In the rows, 128 means zero.
One turn sends every row of this set to another row. A few are shown first. Where does it send the rows asked after them?
gupo: [113 155 131 137 161 120  99 135 129 154 105 128 145 108 114  94 109]
zapug: [152 133 173 120 134 116 126 122 142 124 123 146 115 119 161  97 113]
nel: [144 134 161 126 142 119 135 121 142 121 126 147 104 126 163  92 110]
kizu: [142 140 103 136 152 136 109 130 126 135 130 154 130 141 165  93 108]
Lisof: [146 132 171 126 137 120 138 122 145 122 124 145 110 122 159  95 117]
pedid: [123 123 156 136 154 124 136 146 125 138 126 123 160  88 125 111 124]
rit: [151 135 165 118 137 118 122 120 140 122 124 149 108 119 167  99 103]
Tuzi: [141 139 111 134 134 141  95 122 128 137 117 151 122 120 174 123  98]
nogil: [136 143 145 139 147 122 125 146 163 143 106 125 134 119 126 125 138]
gog: [117 126 115 133 156 138 118 131 104 129 135 141 134  94 164 112  85]
sal: [138 129 139 119 152 123 106 142 105 137 132 138 166  91 146 105 100]
fezi: [120 126 121 164 144 146 143 122 140 134 124 144 121 132 156 106 131]
nesuv: [102 134 139 161 141 136 119 116 118 154 111 135 149 103 127  92 124]
ziso: [112 143 129 143 136 137  90 115 114 154 106 140 142  93 143 108  96]
zer: [121 130 156 132 154 122 129 149 130 139 121 119 155  84 125 123 117]
Mup: [144 137 162 123 139 120 130 121 146 121 122 146  99 119 166 102 105]
govif: [138 136 134 113 160 119 102 147 110 135 129 131 160  93 140 108  96]
Panuk: [151 138 169 116 143 111 127 128 146 124 121 144 111 122 157  94 110]
zaken: [151 137 162 119 143 114 126 125 141 122 126 148 108 127 163  90 105]
Nit: [157 147 122 116 156  97 100 132 129 158 126 126 142 108 169 107 126]
bove: [160 135 144 127 124 129  91 130 127 147 114 146 159 114 156 115 124]
zeg: [112 150 118 142 163 126  99 128 115 149 117 139 144 116 127  81 104]
zivo: [137 135 106 138 148 116 115 112 121 152 131 133 118 107 191 112 117]
zut: [159 149 132 119 151 118  96 147 138 143 118 142 154 131 139 102 121]
Nida: [119 139 119 152 144 141 128 128 155 135 109 135 104 119 154 135 117]
godir: [101 152 132 146 155 128 108 130 137 152 101 123 131  98 117 112 107]
kavi: [145 136 169 123 142 117 133 126 151 123 119 141 104 119 155 103 111]
Kemim: [102 138 120 158 154 137 117 118 115 148 119 140 138 115 132  82 110]
Kuno: [137 125 155 153 128 134 130 129 144 146 113 136 150 116 138 116 149]
Duzu: [118 131 111 130 168 133 120 137 109 128 137 137 132 102 157 105  85]
Paz: [ 99 146 123 148 146 137 100 117 126 151 102 132 123  95 136 116  96]
zab: [123 133 123 151 148 114 139 117 144 153 121 118 111 100 172 127 137]
Zuz: [101 122 131 148 156 136 145 135 126 130 127 125 125  87 145 125 105]
nifo: [157 137 128 124 144 101 104 124 119 160 129 131 150 106 176 102 131]
rodi: [143 140 142 132 148  98 124 132 147 160 116 112 138  98 153 122 147]
segi: [122 133 119 153 158 111 146 123 142 151 128 118 115 112 168 109 144]
salo: [143 134 143 139 147 101 132 129 139 160 123 117 147 104 155 107 155]
Tunim: [114 137 144 147 132 133  98 116 113 157 108 137 157  94 132  99 115]
guma: [102 123 129 150 163 135 149 138 124 128 132 127 128  96 140 112 109]
duro: [136 141  99 134 162 110 117 122 126 151 133 131 116 117 181 104 117]

nel goes to zaken
Zuz goes to gog
Nit goes to rodi
Now find these:
Kemim goes to zeg
fezi goes to kizu

One turn sends every row of this set to another row. A few are shown first. Where does it send the rows asked after them?
Nupaz: [ 83 160 105 145 143 107 106 143 133 117 136 140 122 121 120 146 136 137
 112 144 135 116 143  88 148 130 128 145 120 140 121 149 149 135 142 143]
mik: [ 83 158 108 147 143 107 106 144 132 116 137 143 124 122 122 147 135 137
 113 144 138 117 143  89 151 130 129 145 124 140 122 149 149 134 144 142]
boze: [108 130 153 137 106 132 135 134 148 152 113 139 137 139 114 127 153 141
 118 134 154 111 140 133 117 132 151 174  96 169 138 144 161 152 142 117]
vuk: [109 120 125 114 147 142  88 169 133 142 147 153 127 142 146 125 125 124
 148 143 158 121 127 126 130 120 148 137 120 151 139 169 145 131 150 119]
gos: [116 144 115 133 143 117 138 119 141 118 117 150 112 145 153 125 136 142
 155 128 152 155 144 132 121 119 143 145  96 146 137 103 106  95 153 118]
vunus: [ 85 156 108 147 140 107 103 142 131 116 135 144 125 124 122 148 133 134
 114 145 138 115 143  86 153 130 128 146 126 140 122 150 146 132 145 142]
fili: [115 117 145 136  94 137 114 126 149 151 103 132 137 148 120 131 143 127
 119 136 156  94 134 115 121 133 142 182 104 165 140 144 141 139 142 115]
Boki: [104 128 124 112 155 141  96 172 135 143 151 149 123 136 143 122 131 130
 148 141 155 127 127 134 123 120 150 134 113 153 136 169 153 137 148 121]
zilir: [111 118 159 151 103 134 127 126 147 149 109 135 150 143 114 136 152 125
 126 131 160 111 149 128 124 123 146 173  99 164 143 139 148 135 142 115]
gid: [ 84 158 103 144 141 107 102 142 133 117 134 137 121 122 121 147 135 135
 113 144 135 113 142  85 147 130 126 147 121 140 120 148 146 133 142 143]
Masam: [110 126 137 129 100 136 117 127 155 154 103 119 126 141 118 128 149 129
 117 134 149  94 131 116 108 133 141 180  92 164 135 142 144 144 137 117]
moze: [100 132 108 113 130 145  98 122 148 135 162 132 109 112 155 164 169 121
 121 128 140 134 124 115 132 107 135 156 113 131 125 164 132 136 135 107]
bibe: [127 130  95 136 138 145 131 105 152 121 153 144 114 135 147 142 155 123
 110 127 139 143 142 113 143 112 129 152 111 113 131 169 133 152 132 131]
vif: [109 147 130 141 143 130 133 119 148 124 107 134 111 144 146 125 151 148
 153 120 143 133 145 124  99 131 138 151  89 150 140 102 104  95 151 117]
Neto: [118 142 114 133 140 117 133 118 141 117 115 150 112 147 154 126 133 140
 156 129 153 152 143 128 124 120 142 147  98 146 139 103 102  93 154 117]
keted: [114 119 154 141  98 134 126 129 144 150 110 145 144 145 117 130 147 134
 120 136 159 105 139 125 127 133 149 177 106 169 143 146 151 145 145 114]
sefa: [108 149 136 144 145 128 140 122 145 123 112 142 116 142 145 124 152 153
 153 120 145 139 149 130 102 130 143 148  91 152 142 102 110  98 153 117]
los: [109 121 143 141 103 137 117 124 158 153 101 111 135 139 115 136 155 121
 125 129 151  99 142 120 109 123 138 177  87 160 136 135 141 133 134 118]
Lener: [111 143 141 149 141 127 139 121 141 121 112 152 121 147 146 126 148 150
 154 122 150 140 151 129 111 130 143 149  99 153 145 104 107  95 157 115]
kile: [110 132 103 125 151 133 133 143 116 126 119 153 115 151 133 120 144 131
 127 103 138 109 154 108 118 128 153 127 101 147 130 126 139 108 132 170]
Niru: [112 129 100 123 148 133 127 142 117 126 115 150 114 153 135 121 141 126
 127 104 137 103 153 102 119 129 151 129 102 146 130 126 132 104 132 170]
lorev: [114 147 113 130 144 117 137 119 144 118 117 144 107 143 152 125 137 143
 155 127 149 154 142 131 118 119 141 146  92 145 135 103 106  96 151 119]
logu: [104 125 120 121 126 143 101 121 139 131 165 152 122 118 156 166 163 121
 123 130 149 138 129 116 147 108 139 156 126 133 132 168 132 133 142 104]
sapir: [114 138 138 148 135 130 130 117 141 121 108 149 121 151 148 128 144 144
 154 122 151 133 148 121 112 131 140 152 101 151 146 105  99  90 158 114]
zore: [104 125 112 117 124 146  94 119 144 132 161 140 115 118 157 166 163 117
 122 129 144 132 125 110 140 108 135 158 122 132 129 165 126 131 139 105]
Dit: [106 133 142 130 108 134 129 132 155 154 108 122 128 135 114 126 155 138
 117 132 147 104 135 128 106 131 146 175  88 166 133 141 157 152 136 118]
ber: [104 128 147 142 110 134 129 128 157 153 107 113 136 133 112 132 160 129
 123 128 149 109 145 130 106 122 143 172  82 162 135 135 152 140 133 118]
dig: [110 119 116 110 144 145  79 166 138 143 142 141 121 143 148 126 124 118
 148 143 155 113 122 118 125 120 143 140 117 150 137 168 138 127 148 120]
mem: [102 131 116 106 157 142  91 171 141 145 148 135 114 133 144 121 134 128
 146 141 149 122 124 130 114 119 146 134 105 151 131 166 151 136 144 122]
Gere: [100 131 122 121 132 141 110 125 141 131 170 151 120 113 154 163 169 128
 123 128 146 145 131 124 142 107 143 152 120 135 130 167 141 140 140 105]
vilam: [128 130  96 136 138 144 132 105 151 120 153 147 115 136 146 142 155 123
 109 127 141 144 142 114 144 111 130 152 112 114 131 169 133 152 133 130]
vade: [118 143 111 131 139 118 130 116 143 118 114 145 109 146 155 126 134 138
 155 128 151 149 141 126 120 120 140 148  97 144 137 103 100  92 152 117]
sot: [113 141 130 143 137 131 126 116 146 123 105 138 114 149 149 127 146 142
 153 122 146 129 144 118 105 132 136 153  96 150 142 103  97  90 153 116]
boli: [ 85 156 104 146 139 108 100 141 132 117 134 140 123 124 122 147 133 133
 113 144 137 112 142  84 151 131 126 147 123 140 121 149 144 131 143 142]
baz: [128 130  93 134 138 145 129 104 153 121 152 143 113 136 147 142 154 121
 109 127 139 141 141 112 143 112 128 153 112 112 132 168 132 151 132 131]
pobo: [111 130 108 128 151 132 135 144 112 125 121 160 120 153 134 119 142 132
 127 104 140 111 157 111 124 129 155 126 105 148 132 127 140 108 135 170]
nuz: [113 125 109 129 146 132 131 142 111 124 119 163 122 156 136 121 138 128
 128 105 142 108 156 106 127 129 155 128 109 148 134 128 135 104 136 169]
modo: [115 145 110 129 142 118 133 117 145 119 115 142 106 145 154 125 135 140
 155 128 149 150 141 128 117 120 139 146  93 145 135 102 102  94 151 118]
vok: [105 126 157 148 110 133 136 130 151 151 111 128 144 136 111 133 159 132
 125 129 154 115 150 136 115 122 148 170  90 163 139 137 156 141 138 117]
nafe: [105 126 111 106 150 145  81 167 142 145 143 131 113 137 146 124 129 121
 147 141 149 114 121 121 115 120 142 139 108 148 132 166 141 131 144 122]
Mubi: [129 129  94 136 137 145 128 104 152 121 152 144 115 136 147 143 153 121
 110 127 140 141 142 111 144 112 128 154 113 113 132 169 130 150 133 131]
gab: [114 125 103 126 145 134 125 139 114 125 116 157 119 157 136 121 138 125
 128 104 141 104 154 101 124 129 151 131 108 146 133 127 131 102 135 169]
der: [113 115 151 148  98 137 116 123 151 150 103 124 145 144 117 137 150 119
 126 131 158 101 145 120 121 124 140 177  98 161 142 138 138 129 140 115]
vek: [128 129  97 137 137 145 130 103 150 120 152 147 117 137 148 143 154 122
 109 127 141 142 142 112 146 112 130 153 113 113 133 169 132 151 133 130]
Gotun: [ 97 135 115 115 135 142 108 125 146 134 167 138 112 109 153 162 171 127
 121 127 140 142 128 124 133 107 140 152 113 134 125 164 141 141 136 107]

Gotun goes to zore
gos goes to modo
Now find these:
Dit goes to fili
boli goes to mik
nuz goes to kile
Boki goes to nafe
vok goes to los
sefa goes to sot

One turn sends every row of this set to another row. A few are shown first. Where does it send the rows asked after them?
Y: [121 123 127 122 105 107 141 147 122 102 129 129 118]
E: [138 133 105 153 146 134 146 130 122 126 156 124 152]
X: [104 114 119 113 142 108 137 128 133 144 109 104 119]
Q: [141  98 112 148 121 103 138 133 157 128 120 121 112]
F: [135 130 127 143 161 151 141 127 151 145 134 120 113]
R: [136 142 119 117 149 127 147 145 127 137 122 102 160]
U: [154 118 100 146 133 141 140 142 155 152 132 126 145]
M: [154 131 114 157 134 134 119 126 139 133 151 112 108]
B: [ 99 122 113 138 119 133 142 126 138 135 139 131  97]
Z: [119 143 124 122 116 138 135 150 110 133 108 134 142]
N: [127 105 134 102 139 126 133 136 108 134 132 137 147]
S: [129 122 122 122 117 106 121 123 132 135 139 158 111]
A: [121 120 132 119 104 101 141 144 134 112 125 129 114]
T: [151 145 108 152 127 137 121 123 135 134 148 114 108]
L: [152 104 120 136 154 123 109 125 120 146 125 113 128]
V: [121 107 103 116 144 121 136 171 135 133 125 125 148]
D: [139 130 110 111 106 142 147 128 145 116 149 123 110]
C: [128 137 119 119 152 121 136 147 124 147 120 101 158]

B goes to U
X goes to Q
Y goes to T
Now find these:
M goes to C
Z goes to D
F goes to V

